Rotation paths and how fast each direction turns (degrees a step):
Each turn is a multiple of 5 degrees from 10 to 175, or 0.
Each row of a path follows its step; steps can be skipped.
Rotation 1:
step 0: [-21.4 -32.5 -26.5   5.1 -19.6  -8.1   3.1 -14.3 -11.3 -15.7  -0.1   9.4
 -13.2   3.8   1.9   1.3   3.0  22.5 -17.4   8.0   6.9 -14.9 -13.0  -4.4
  11.1  -9.3  14.7  -2.7  -5.5   1.6  -2.2   0.3  -4.4 -18.5  -4.7 -28.8]
step 1: [-14.1  -9.1 -14.5   3.4 -28.3  18.4   8.8  -2.1   6.6   6.5  -6.9 -20.9
  16.6 -23.8   6.0  -0.6 -28.0  -6.7   2.2  -2.1   4.8 -14.6  11.5   1.0
  -4.7 -24.4  -9.4   0.2   7.0 -24.1  18.5   0.9  -9.0   6.9 -19.1  10.9]
step 2: [ -2.6  -1.6 -14.7 -12.4  -9.2  -9.9  28.3  -3.6 -15.1  17.5 -14.6  -9.9
  -8.7   7.7   1.3  -2.0  -0.8 -20.7 -26.5  -2.7  32.8  11.6  -7.3   2.1
   8.7 -12.9 -13.7   1.3  -3.4  29.6 -14.9  12.6   5.6  -4.9  -3.8  10.7]
step 3: [-18.6 -10.5 -22.8 -25.0  -6.1  21.1  -6.5  11.4 -11.0 -24.1 -32.0  -4.1
 -10.2  -2.3   8.3   9.0   7.1 -15.0  20.6   8.7   5.9  -1.3 -11.3   8.2
 -12.0  -2.3  10.2   2.4   6.5  -0.8  11.2  13.1  -6.7 -10.4  12.6 -19.2]
step 5: [-16.1 -22.2  -4.5 -22.1   1.8  -5.5   5.4 -11.1 -15.6 -13.2 -16.7  -1.5
 -16.6   8.8 -24.5  -8.6 -28.8   6.3 -16.9   5.4 -18.9  -5.0   0.0  13.5
  -8.6 -29.3  -7.2  -5.4  -5.5  13.5 -10.8   0.5  -9.5   7.7   6.9  17.1]
step 6: [ -0.7  -1.7 -26.9  10.3 -16.3  -9.0 -11.8  14.0  -6.2  -2.7 -15.3   9.4
 -19.8  -1.8  -1.4 -23.4 -10.5  -5.2  12.2 -13.1  17.1   7.1  -1.1  12.1
 -17.3  -8.7 -14.3   1.0  39.6 -18.6  -8.2   9.5   5.3 -10.6 -11.2  -4.0]
step 7: [ -1.1  19.3 -13.0 -21.5  -9.4  -3.7  -1.0 -30.6 -28.4  17.0 -20.3   1.3
 -19.4   0.7  13.5   8.8   9.6  17.9  -6.3  -0.8  12.4 -30.5   5.9  -6.1
  -1.0   5.2  -7.8   6.5  -5.1  -9.3  -5.6   1.2 -21.0  -0.7  -5.0   1.4]
step 8: [ -6.6   2.0  -5.4 -11.3  -2.8  15.3  19.4  25.0 -28.1 -21.6  -0.7  -3.6
   5.6  -1.9  -5.7 -20.3  -6.8   8.5  -4.1 -10.1  16.7 -14.6   3.6  31.4
  -7.4 -12.0   0.8 -16.5 -21.6 -16.7  -1.6   1.9  13.5  17.3   0.6  -4.1]
step 9: [-12.7  11.3 -26.2   5.0  11.3  -6.8   9.1   4.2   1.6  -7.7  -1.2 -15.1
 -15.7  -5.7 -12.5  -2.8  17.1   3.7 -25.3   0.8   0.1  -5.4 -12.3   6.9
  16.5 -17.5  -6.0 -28.0  29.1  -1.3   5.1   4.0 -21.5 -21.2 -13.5  -0.8]
step 10: [-11.1   0.9  -3.1  10.5  -7.6  -1.4 -11.7  19.4  -4.9   4.4 -39.2 -21.4
 -14.1   3.8  -3.7  10.7 -24.1  -3.7  -0.3  16.8  10.9 -18.6  20.2  -9.8
  -0.9   2.5  16.2  -5.8  -1.7  -9.2 -15.6  10.1 -21.1  16.8   0.8  10.8]
step 11: [  9.9  -3.1   2.1   2.4   7.7  -2.0  23.5   5.4 -22.5  16.7 -15.0 -17.8
 -21.6 -12.8  12.9 -12.7  -6.4  17.1  -3.4  -0.9   2.4   3.0 -22.3  13.5
  -4.9  -2.3  -8.2   0.0  15.5   9.8   0.1  16.9  15.6  25.9 -11.0 -28.6]
[-1.6  3.1 -1.7  3.2 -1.8 -3.7  6.0 -7.4  5.2  2.9 -3.5 -5.0 -6.0  4.2
 -0.6 -2.4 11.9  1.8 -6.7 -0.8 -6.9  4.1 -1.5  0.9 -2.7 -0.9 -0.2  3.7
 -3.7  1.7 -6.7 -3.0  4.2 -3.2 -8.4 -7.0] | 160
[-2.9  5.2  1.7 -4.8 -6.8 -8.6 -4.3  3.8  0.1 -4.3 -2.2  6.2  0.9 -0.3
  2.3 -9.0  4.4 -4.3  3.2 10.2 -0.2  4.9  2.4  1.8  5.3 -0.4  4.1 -5.6
  5.3  7.1 -0.4  0.1 -1.7 -6.4 -3.5  0.9] | 110
[-3.9 -6.1 -0.7 -3.2 -1.8  2.1  2.1  2.9  4.7 -2.5  4.0  6.6  4.8 -6.3
  6.1 -4.0  5.8  9.9 -7.7 -0.1 -5.8 -3.5  6.4  7.6  3.1  1.2 -3.9  3.1
 -1.9  2.4  4.1  2.2 -3.0  7.6  0.3 -1.5] | 95
[-0.9  2.0 -0.7 10.0 -6.1 -2.0  2.9 11.6  3.2 -3.3  3.7  1.5  0.7 -2.0
  1.5 -5.5  4.0 -3.7  5.7 -6.9  4.4 -0.3  2.7 -2.6 -8.7 -1.6  2.0  1.3
 -3.0 -1.5 -6.1  5.4  4.7  6.5 -2.8  4.5] | 160
[-4.0 -0.3  8.3  1.7 -3.5  3.4 -4.3  6.2  0.8 -2.6  7.9  3.1 -2.6  1.3
 -6.8  3.5  0.6 -3.7 -9.8 -0.4 -6.5 -8.8 -3.3 -2.3 -2.8 -5.9  3.6 -8.6
 -2.0 -2.3  0.7 -0.9 -0.8 -5.4  0.0 -5.5] | 80
Rotation 2:
step 0: [ 23.8 -22.1 -10.3   7.3  11.3  -4.8   0.9 -12.4  19.7 -14.6  -9.9  -4.7
  18.3  -4.8  20.9   2.0   2.5   0.2 -16.7  -0.1   2.3  -1.6  18.8 -16.0
  25.5   9.4  -2.1  10.2   7.9  11.8 -15.9  -5.5 -18.6 -20.7   2.8   2.6]
step 1: [  2.3   7.8  -0.6  -5.1  -5.1  -5.9   7.1   2.2 -28.1   8.7  28.1  -1.0
 -27.0   8.9  -6.6   3.5   1.9   3.0  -4.4   8.9  -7.0 -17.0 -33.0  -8.2
  -4.7   6.2 -18.3  11.9  -0.2   8.8   6.2  -1.2   1.0   4.3  -1.0  29.6]
step 2: [ -8.9   1.9   3.6   9.3 -19.6  -9.3  -4.7  27.7   4.6 -10.6 -20.3  13.3
  18.5 -28.7   0.1  21.2  -6.2 -17.2   9.8   1.5   4.1   1.6   5.3  15.0
  -1.7   0.3 -10.1 -21.3 -11.9 -21.6  -3.2 -12.1  -0.2   1.8  10.4  -0.3]
step 4: [-24.2   0.6 -10.2  -8.1  24.7 -16.7  -5.9  -4.8  -7.0  -3.1  15.8  -3.7
   1.9  -8.4   2.0 -21.3  -1.3   5.5  12.8  13.5 -15.2 -23.9  -2.2   2.7
   1.4  -1.3  11.2 -18.5   3.7 -12.2  -3.4   7.3 -26.5   6.8  -9.3  25.0]
step 5: [ -3.5   0.3  -5.0  -3.0 -19.5  -1.0  18.2   5.9  -8.4   3.2 -10.6  21.7
 -12.8   1.8   2.7  13.4 -13.4   4.3  18.1   8.0  -0.4  30.2  -8.5  30.0
  14.6 -16.5   7.8  17.7  -3.1  -3.1  -5.1   6.6   2.1  -8.4  21.2 -14.3]
step 6: [  6.3  -7.5  -0.4  -3.6  10.3  16.3 -21.5 -23.5  21.2   2.8  14.4  -1.5
  16.0  -1.6 -32.0  15.8  -5.2   1.3 -10.6  -7.2   9.8  -9.5   0.2  -0.3
  -3.1  -1.3   9.5  -2.8   8.7   2.1   1.0 -34.5  -3.8  -8.4 -19.8 -12.3]
step 7: [ -6.1  12.7   2.6  -9.2   3.6 -16.5 -20.3   4.0 -16.4   2.2  26.6  -6.7
 -14.0  10.9  15.0 -31.1   0.8   4.1  14.3 -12.7  -8.7   5.2  20.9  12.9
  -6.7   5.7 -22.5  -5.1   1.4  14.3  -3.9   7.7   7.7  13.6   9.4  -8.0]
step 8: [ -2.8   0.4 -16.6   2.4 -17.3   0.0   3.4  -2.7  25.5  11.1 -23.8  -3.1
   1.4 -16.0   2.2  23.5  -7.6  10.6   1.7   5.6 -15.1   6.0  -3.4  -0.1
   0.9  -2.6  31.4  -6.4  -8.1   5.2  13.8  21.2  14.2  28.0   2.0   2.0]
step 9: [ 22.0  -3.8  -6.2   4.1   6.4   2.6   8.5 -28.5  -1.8 -29.4   9.9 -11.8
   4.8   1.0   1.9  -9.5  25.4 -21.5   1.1  -7.3  15.8   0.7  -1.2  -6.7
   3.0   4.9  12.7  14.7 -10.3   9.5 -14.7  -8.6  -0.2 -23.6   7.1 -14.8]
step 10: [-18.0   2.0   0.7   5.2   0.0   5.9   8.6  12.4 -31.0  21.3   0.9  -2.3
 -17.2   4.1 -13.8   0.6  -2.3  -6.1 -11.5  -0.5   2.4 -15.1  17.8   6.2
 -20.4   8.9  -3.8  -5.8  14.5  30.6   6.4  -3.8  -3.0  10.9  -8.2  27.1]
step 11: [ 19.7   0.8  23.9  -2.2   0.8  -4.6   2.5  13.6  16.0  -7.2  -5.1  12.7
  -4.6 -13.9  14.8  15.9   3.2 -17.3  -4.5  16.8   9.6  23.6   0.4   3.8
   6.3  15.9  -1.7 -22.1  -2.0 -19.2   0.7  16.4   2.5  18.3   5.8 -20.9]
[  3.7  -2.6  -0.3   6.0   4.4  -4.7   4.1  -2.7   3.4   3.1  -5.5   7.4
  -3.6   0.7  -6.3   3.2   3.3   1.1   7.5  -7.4   1.2   0.8  -3.0  -3.1
   1.6  -3.2   0.7 -10.1  -9.2  -1.1   5.5  -1.4   3.0  -3.5   8.2  -1.4] | 115
[-1.2  0.8 -1.1  3.5 -9.0 -2.4 -2.1  3.0 -2.6 -7.7 -6.0 10.4  5.9  0.5
 -1.6  1.4 -4.1  1.9 -1.7  4.4 -0.7  4.3  4.1  5.9 -4.6 -1.3 -0.1 -1.5
  4.7  1.2  9.4  8.2 -1.4  4.9  7.1  1.3] | 125
[ 2.4  6.4 -6.4 -4.9  6.7 -4.4 -4.2  0.9  0.1 -4.5 -7.2  4.5 -7.5  7.3
 -6.9 -3.5  3.6 -3.1 -1.2 -2.3 -1.4 -1.2  6.7 -4.5  5.3 -0.3 -5.5  1.9
  3.9  5.0  1.5 -2.2 -6.4  4.0 -5.6  2.6] | 115
[ 3.1 -0.5 -1.5 -9.4  1.6 -5.3  0.2  1.9  6.7  3.0  9.1  2.1  4.0 -0.7
 -1.0 -0.7 -9.4  5.4 -2.2 -4.2  9.2  8.2  0.3  2.5  6.1 -1.4 -3.6 -0.1
 -0.7  3.8  4.8  2.3  2.0 -4.7 -2.8  6.1] | 55
[  4.2  -3.3   0.1  -0.9  -3.0  10.0  -1.4   2.2   4.0  -3.2   1.2  -2.8
  -3.0   0.2   2.1 -10.0  -0.1   8.4   1.8   4.5  -3.0   1.5  10.4  -4.0
   3.8   0.0   0.0  -5.7  -8.8  -6.2   4.3  -0.7   2.6   6.6  -1.6   1.5] | 85
[-2.2  3.7  0.0 -5.4 -4.0 -8.4 -4.4  1.0 -2.7 -9.1 -2.4 -1.1 -0.1 -1.8
  2.9  1.4 -3.0  0.9  0.2 -5.2 -5.0  1.4  0.6 -9.4 -6.9 -6.1  4.1 -3.4
 -1.7 -1.6 -3.5 -0.1 12.6 -3.7 -6.0  1.2] | 70
